Each row has a name. Each piece below is followed by the name of the row it came from, unless a question asks for something else. Each question is about the rows just above it. Some pieces are copies with a little noise. Places in a row count from 0.

[ 78 129 114 183 101 119  99] = j_192
[174  70  90 154 155 110 189] = j_315
[138 141 142 130 137 139 135] = j_617
[184 110 129  79 158 129 167] = j_679
[134 141 155 136 135 138 133] = j_832
[ 78 171 150 130 173 139 134] = j_326
The rest of the row after [ 90 154 155]: | [110 189]
find: [174  70  90 154 155 110 189] | j_315
Where in the named rows is [174]? | j_315, 0
Right after [154] comes | [155]

[121 106 162 130 107 108]  j_360
[153 121  96 109  83 130]  j_706
[115 128 121 123 124 128]  j_11
[187 185 154 124 124 128]  j_748
The entry that follows [106]: | [162]
Go on from [128 121 123] to the end of its row. | [124 128]

[169 112 111 100  87 142  91 156 124 144 118 162 180 149  79  79] -> j_237
[153 159 108 156 162 109 102 128 145 134 129 123  91  90  99 111] -> j_548
[ 94 111 149 118 119 136 160 117 117 117 131 118 134 147 167 158] -> j_419
[160 149 104 142 143 115  93 135 140 136 124 133 112 101  87  98] -> j_915
[136 136 133 136 136 133 133 135 135 135 134 134 133 132 133 133] -> j_896
[107 143 142 151 160 122 155 114 135 122 139 110  97 117 163 163] -> j_113
[150 156 110 153 158 112 105 128 143 133 129 124  96  95 102 113] -> j_568
[117 140 138 145 151 126 146 121 135 126 137 118 109 122 151 151] -> j_592
[107  93 144  94  87 149 147 130 108 122 124 135 169 166 148 136] -> j_878
[163 148 101 141 141 114  89 137 140 137 123 134 112 100  81  93] -> j_739
[102  96 144  99  94 143 150 125 109 119 125 129 158 160 153 141] -> j_464
[ 96  98 148 103  99 142 156 122 110 118 126 126 153 159 161 149] -> j_325
Which row holds [160 149 104 142 143 115  93 135 140 136 124 133 112 101  87  98]? | j_915
find: [107 143 142 151 160 122 155 114 135 122 139 110  97 117 163 163] | j_113
Table of tags by key:
[87] -> j_893
[80] -> j_295
[168] -> j_160
[167] -> j_60
[169] -> j_900
[78] -> j_191
[79] -> j_853
[81] -> j_187
[86] -> j_839
The tag of j_237, keyed by place 14: | j_853

[118 114 131  99 117 124 129 150 117 126 129 118 131 123 167 165 119 182
 138 134 129 129 187 134 123 144 128 126 121 117 142 120 125 119 136] : j_190
[134 114 124 114 133 118 140 123 141 130 135 118 131 126 119 168 130 133
 104 131 139 127 164 127 118 125 145 127 117 131  92 133 134 135 135] : j_365
[132 131 128 133 131 129 123 134 133 124 126 145 121 136 155 159 134 162
 114 131 133 133 149 125 137 108 120 139 126 143 146 125 139 128 144] : j_624
[148 119 134 138 131 146 135 143 111 127 127 125 131 136 160 128 136 131
 112 140 144 130 127 129 115 125 144 144 112 133 131 122 126 123 122] : j_611
[147 135 139 113 137 122 127 119 139 129 126 127 123 141 128 137 134  87
 116 112 124 138 113 119 137 121 119 131 130 118 117 130 132 128 122] : j_356
[124  97 129 117 145 133 129 143 133 127 130 125 133 122  98 145 132 146
 141 150 121 124 107 112 131 137 127 143 139 113 143 128 132 128 113] : j_85
[115 139 132 160 128 128 132 135 124 129 126 131 120 110 132 131 130  97
 127 135 117 124 146 143 127 129 148 122 143 120  85 124 130 112 132] : j_418
[125 138 131 115 139 129 130 126 130 139 122 127 120 127 133 114 135 124
 149 121 115 120 118 126 115 147 127 129 129 121  98 134 129 140 156] : j_477
[126 125 128 148 126 129 132 126 142 128 129 126 136 103 118 130 138  60
 130 134 167 128 138 131 128 125 135 137 132 149 117 129 133 129 136] : j_664
[138 139 132  88 126 123 136 130 122 128 136 133 153 148 110 161 122 165
 123 121 134 128 144 129 134 113 125 124 126 145 114 129 136 129 150] : j_301
find: [132 131 128 133 131 129 123 134 133 124 126 145 121 136 155 159 134 162
 114 131 133 133 149 125 137 108 120 139 126 143 146 125 139 128 144] | j_624
Where do [125 138 131 115 139 129 130 126 130 139 122 127 120 127 133 114 135 124
 149 121 115 120 118 126 115 147 127 129 129 121  98 134 129 140 156] appear? | j_477
find: [147 135 139 113 137 122 127 119 139 129 126 127 123 141 128 137 134  87
 116 112 124 138 113 119 137 121 119 131 130 118 117 130 132 128 122] | j_356
find: [147 135 140 112 137 122 127 118 138 129 126 127 124 140 128 137 134  87
 116 112 125 139 114 119 137 121 119 132 131 118 117 130 132 129 122] | j_356

[123 127 133 128 130 128]  j_885
[123 135 127 125 130 128]  j_566
[128 130 133 129 130 130]  j_729
[113 139  77 129 124 122]  j_904
[121 135 114 126 127 126]  j_857
[134 128 133 129 130 130]  j_324
[128 128 134 129 122 130]  j_129
[143 112 148 130 124 129]  j_353
Right after [112] comes | [148]
[113] is at row and place | j_904, 0
find: [128 130 132 128 129 130] | j_729
The entry that follows [143]: | [112]
Row and place of [77] in the named rows: | j_904, 2
The rest of the row after [128 133]: | [129 130 130]
find: [113 139  77 129 124 122] | j_904

[112 109 108 111 126 138 147 144 137 123 124 133 144 153 155 153 148 152
 156 161 163 145 134 123 122 134 142 138 118  96  78  68  78  94 107] = j_636
[112 109 108 111 150 138 147 144 137 123 124 133 144 153 155 153 148 152
 156 161 163 145 134 123 122 134 142 138 118  96  78  68  78  94 107] = j_970
[ 92 109 116 111 111 117 130 139 152 148 140 126 124 132 141 153 153 152
 148 150 153 162 158 145 131 127 124 129 141 138 115  93  78  70  74] = j_75
[138 125 124 132 135  79 130 104  83  72  70  83 104 111 115 112 113 123
 139 150 153 145 128 123 127 141 151 156 149 152 152 152 156 156 152] = j_658
[125 141 150 145 135 126 125 133 145 157 155 151 149 153 159 164 158 147
 130 129 121 136 140 136 117  91  69  65  79  96 108 118 113 109 113] = j_616
[ 79  69  74  84 106 113 116 109 114 123 140 145 149 141 128 122 128 141
 148 150 153 153 152 154 159 163 151 138 126 124 130 135 139 125 100] = j_304
[131 141 150 145 135 126 125 133 145 157 155 151 149 153 159 159 158 141
 130 118 121 136 140 132 113  84  69  65  79  96 108 110 113 109 120] = j_420
[ 92 109 116 111 111 117 130 139 152 148 140 126 124 132 141 153 153 152
 148 150 153 162 158 145 131 127 124 129 141 138 115  93 130  70  74] = j_670
find: [125 141 150 145 135 126 125 133 145 157 155 151 149 153 159 164 158 147
 130 129 121 136 140 136 117  91  69  65  79  96 108 118 113 109 113] | j_616
Go on from [111 150] to the end of its row. | [138 147 144 137 123 124 133 144 153 155 153 148 152 156 161 163 145 134
 123 122 134 142 138 118  96  78  68  78  94 107]

[116 154 128 105 147 111 107 125  92  97 146 104 138 140 123  92 107 117
 104 161 158 124 132 121 108 155 142]  j_536
[139 136  89 121 137 118 127 141 114 100 121 105 131 106 156  94 121 164
 101 113 133 129 156 118 161 109 122]  j_423
[104 156 151  93 144 120 113 126  95 107 144 104 151 142 153 108 121 121
 100 167 152 111 123 128 115 141 132]  j_931
[135 136  94 117 126 134 130 149 160 112 108 130 139 104 122  77 106 155
 104 116 140 144 153 113 155 120 136]  j_88
[108 150 144  92 122 147 139 149 131 128 113 103 162 118 174 109 130 161
  99 127 131 112 150 124 152 106 117]  j_78
[139 136  89 121 137 118 127 141 114 100 121 105 131 112 108  74  99 144
 104 123 154 145 142 106 174 129 144]  j_559
[131 139  99 116 146 110 109 131  98  95 138 105 130 125 107  78  99 125
 104 143 160 141 128 119 106 144 146]  j_33
[101 156 158  86 133 136 117 135 109 121 136 103 160 138 173 115 129 128
  98 154 141 106 132 122 123 113 120]  j_788
After [117 104 161], its row goes on with | [158 124 132 121 108 155 142]
find: [116 154 128 105 147 111 107 125  92  97 146 104 138 140 123  92 107 117
 104 161 158 124 132 121 108 155 142] | j_536
find: [132 139  99 116 145 110 110 131  97  95 137 105 130 126 107  78  98 125
 104 143 160 142 128 118 106 143 146] | j_33
find: [104 155 150  93 143 121 113 125  95 107 144 105 151 142 153 108 121 121
 100 166 152 110 123 128 115 142 132] | j_931
Go on from [132 122] to the end of its row. | [123 113 120]
Row and place of [143] in the named rows: | j_33, 19

[142 135  86  88 123 144 146  79  88 192  86 122 106 165 103] -> j_986
[110 119 119 148 141 130 110 144 151 114 132 121 160 113 118] -> j_903
[162 144 121  81 106 136 161  79  76 180 102 134  74 167 127] -> j_201
[162 144 121  81 106 136 161  79  76 180 102 134 168 167 127] -> j_849
find: [143 135  86  88 123 145 147  79  88 193  86 123 106 165 103] | j_986
find: [161 145 121  81 106 137 162  79  75 180 103 135 169 166 128] | j_849
find: [111 118 118 149 142 130 110 143 150 117 132 123 162 114 117] | j_903
Table of tags by key:
[144] -> j_921
[118] -> j_667
[119] -> j_647
[114] -> j_956
The tag of j_903, keyed by place 1: | j_647
Go on from [141 130 110] to the end of its row. | [144 151 114 132 121 160 113 118]
find: [142 135  86  88 123 144 146  79  88 192  86 122 106 165 103] | j_986

[119 129 130 151 128] -> j_81
[ 71 105 118 164 128] -> j_375
[149 132 126 150 129] -> j_605
[ 91 126 142 163 128] -> j_432
Right after [118] comes | [164]
After [119 129 130 151], its row goes on with | [128]
After [142 163], its row goes on with | [128]
find: [ 91 126 142 163 128] | j_432
key -> tag
[126] -> j_401
[150] -> j_716
[164] -> j_84
Join j_605 by its entry at place 3: | j_716

[ 99 125 121 130] = j_628
[142 125 137 127] = j_383
[161 145 115 125] = j_571
[124 124 134 128] = j_532
[ 65  98 145 129] = j_756
find: [124 124 136 128] | j_532
find: [163 148 113 126] | j_571
[128] is at row and place | j_532, 3
What comes right after [142] in the named rows? | [125]
Table of tags by key:
[129] -> j_747
[124] -> j_596
[127] -> j_770
[145] -> j_214
[98] -> j_806
[125] -> j_942
[128] -> j_328
[130] -> j_507
Join j_756 by its entry at place 3: | j_747

